One turn moves each row of this set onto another row. After a few examples, where does it send each row asked below?
sopu: [ -8   1 -13   0 -29  -3  -5  -8  -6  -4  13 -24   0  -3  -6 -17   3  -4
 -19  -2   7  -5  -6  18  -4   8 -21   2  11   4]
Degak: [ -8 -10  -5  -6 -19   7  14 -21   0   3   7 -22 -15   5  -8 -12   0  -3
  -9 -16  12   8   3  11 -15   9 -11  -2  14   7]
Rog: [-12   1 -10  10 -16   1   4  -9   4   2   3 -10 -17   0 -10 -19   0  -2
  -3 -14   5  13 -17  26  -9   7 -11  -7  -1   0]
tifa: [ -9  -2 -12  -5 -22  -5  24  -5   1   0  13 -12   3   5  -9 -13   4   0
   4   5  16   0 -11  18  -6   7 -11   3  -3  -3]
Vol: [ -6  -2 -21   8 -34  -1  -4 -12 -10   6   8 -14 -10   1  -6 -12   5   4
  -6 -24   1  14  -2  18  -4  14 -10   9   5   4]
depos: [ -9  -4  -8  -1 -15  -7   8  -5   3  -5   0  -7  -2 -12  -8   5   1  17
  -7  -9   1  13  -3  15 -15   8 -14   3   2   0]
Reb: [-13   3 -24  -4 -33  -3   0  -4  -8  -2  -3 -10  -4   5  -3  -3  -3   7
   1   0   2  19   2  11  -9   9 -13   0   2 -12]
sogu: [ -7 -13 -12   2 -30 -10   0  -2  -3  -1   5 -23  -9  -1  -2 -11  -2   4
 -16   6  12   9   0   8  -2   7 -21  -7  16  -6]
Vupa: [ -5  -9  -1   6 -28  -2   8 -10  -2  -6   8  -7 -13  10  -7 -22  -9   9
   3  -2   4   1  -9  18  -8   5  -1  -1  -9  -2]
meb: [ -8   1 -13   5 -16   4  12 -19  -4  16   9 -12 -10   1 -19 -12   4  -1
  -3  -6  -3   3 -12  20  -4   7  -4 -15   5  -3]
padaf: [-15  -2  -6   0 -27   6  10  -8 -18   5  -8 -18  11  -1   0 -13 -10  11
   1  -7   1  15  -2  14 -11  16 -13   1   3  -2]
Ramaz: [ -9  -9 -18 -11 -22  -2 -13 -13  -3   1  12  -9  -4  11  -2  -2  -2   1
   0  -5   7  12   1  17 -10   7  -7   1  13  -3]
bazef: [ -5  -2  -7   9 -25   4  25   7  -1   7   1 -19  -6   5   1  -6   1   8
 -12 -14   4  14  -2   5  -9   6  -1   0   7   0]
pes: [ -1  -5 -13   1 -26 -10  -2  -9 -15  -2   6 -31  -5  -8  -4  -5  -3   0
 -11  -3   0   8   2  12   3  13 -17  -7  15  -4]
Surom: [  2   2 -14   1 -27   3  -6 -16  -5   5   1 -20  -4   1  -2 -18  -7  -3
 -13   0   6  -4   3  14  -2   9 -19   2  12  -8]
surev: [  1  -8  -2   7 -19   9  11  -2  -4   6   5 -19  -6  -1   5   0  -2   1
  -5 -21   3   8   2  12  -5  10   5   2  11   0]
Sala: [ -8  -7  -6  10 -15  -2  13  -7  -9   5  17 -19  -3   3  -3  -6  -2  27
  -4  -3  -3  12  -1  18  -5  12   1   2  -2  -5]
sope: [-10  -3   1  10 -19  -9   5   0  -3  -1  14 -15  -2   7  -3   0  -5  16
  -8  -6   2   8  -4  28 -18   7   4   2   5   1]
pire: [-21  -5  -4  -6 -25   6  11 -14  -8   9  15 -19  13   2  -4 -12   6  14
  -8  -5   8  12  -4  16 -13  13  -9  -1  13   7]
vogu: [ -2   0 -10   1 -27  -9   0 -15  -7   2   8 -28 -10   4  -3  -8  -1   1
 -20  -5  14  18   1  10  -6  12 -16  -1  18  -3]
vire: [ -7 -18 -10   9 -34  -1  18 -13  -8  -1  10 -16  -4   0  -4 -17  -4  -5
   4  -3 -12  16 -10  14  -1  10 -17  -1   4   3]
nama: [ -7  -3  -3   0 -15  -6  11 -12 -10  -3  -1  -4   6   1 -17   6   0   2
 -17  -1  -3  10   1  11 -12   6  -6  -3   3   4]
Lum: [ -9 -10   0  17 -21   1   7  -5 -13   1   6 -10  -3  10  -5  -2  -9  11
  -6   3   3   8   6  19 -10  10   3   1  -2  -6]
remot: [-16  -4 -21 -12 -27  -7   1  -8 -17  -3  14 -17   3  10 -11  -4   6   7
  -8   0  -1  13 -10   9  -6  11  -9  -2   3   2]
durup: [ -8 -17  -4   7 -19   3  16   9  -7  -1  10 -20  -1   1  -1  -6   4   2
  -9 -13   1   5  -5   9  -3   5   1  -4   7   9]
lig: [-10  -5  -3   2 -22   5  10  -9  -5  -3   6 -15   4   0  -1   2   9   2
 -17   1  13   2 -18  26   0  12 -19   5   6   0]
gof: [ -4  -1  -5   5 -33  -1  12 -14  -9  -2  17 -14 -10  -4 -13  -9  -4  15
   9  -8  -1  -3  -5  18 -10  11  -2   0  -5  -1]
tata: [ -6  -4  -4  -8 -22  -2  18 -12 -15  -5  -5 -28  -4  -3  -9  -7  -2  -2
 -10 -12  -8   1 -10  12  -4  12  -8  -6   5   3]
Gusom: [ -2   9 -10  -2 -22  -1  19 -16  -4   0   6 -14  -1   6  -4 -10  -3  -4
   7  -5  17  10  -5  20  -8  13  -8  10  -5  -7]
vuke: [ -3  -2  -9  -5 -17  -5  12 -10  -5  -4  12 -13   5   1  -5 -10  -2 -10
  13  -3   7  -2  -5  26  -1   8  -7   2  -1  -2]
siru: [-16  -9   0  -5 -22   4   0  -6   1   4  -1 -11  11   2   7 -15  -4   5
  -2  -2   4   9   0  25 -10   6  -7  -5  15  -3]
Vav: [-10   2 -15  13 -16   2  17  -8  -6  -1   7 -19   0   1  -5 -11   1   3
  -1  -8   8  19   1  26  -5  10 -30   1   2   5]
Zekup: [  3  -6 -10   2 -12   2  12 -13  -5  14  -1 -14   3  10  -6  -3  -9   0
  -2   1   4  -1  -4  22  -3   7 -19  -4  15  -4]
Lanu: [ -4 -10  -5   2 -37   2  10 -21  -1   2  16 -18  -7  -5   0  -5   1  -1
  -3 -12  -2  12 -19  20  -9  15 -11  10  12   2]
Dulam: [-14  -8  -8  -1 -29   3  18  -2   9  -7  -6 -16 -13  -9   1 -11   5   3
  -6  -4   3   4   2  15  -6   5 -14  -7   8  -7]
lamat: [ -5   7   2   4 -31  -4  13 -17   1  -2  17 -10  -9  10 -11 -15   1   7
  -4  -5   0   4  -4  24 -10   4   5  -4  -1  -1]
Nusam: [ -6 -15  -7   0  -3   1   7 -18  -1   0   5  -5  -3   1  -9  -6   0  11
  -9  -6   2  18   5   8  -5   7 -11   1   0   2]
Nuse: [-12  -3  -9  10 -27   7   8  -9  -8   6  -1  -8 -13  -7 -17  -5   1  -1
  -4  -5   7  -2 -21  18 -10  13  -8  -6  -3  -4]
nata: [-10  -6 -17   3 -42  -3   2  -5  -1  11   3  -5  -7   8  -7 -10  11   5
 -19  -7   5   4 -10  14  -4   7  -5   4   9  -3]
getad: [ -6   7 -21   4 -29  -3   5 -10  -5   3   7 -26  -5  -2  -6 -24  -2   7
 -13  -2   4   4   0  10  -4  10 -28   2   7  -2]
timal: [ -4 -14 -22   4 -29  -7  -2  -3 -10  11   2 -10  -3   8  -8 -17  -1   1
  -4 -11 -11   2  -4  15   3   6  -9  -3   8   3]
Rure: [ -4  -9  -5   6 -41  -3  18 -13   5   9   4  -8  -6   8  -3  -9  -6  -7
  -5   2  -2   9 -11  16 -13   5 -11   0  16  -4]

getad goes to sogu
timal goes to Ramaz
Lum goes to lamat
Now find these:
tata goes to Zekup
surev goes to Gusom
nama goes to meb
Rure goes to pire

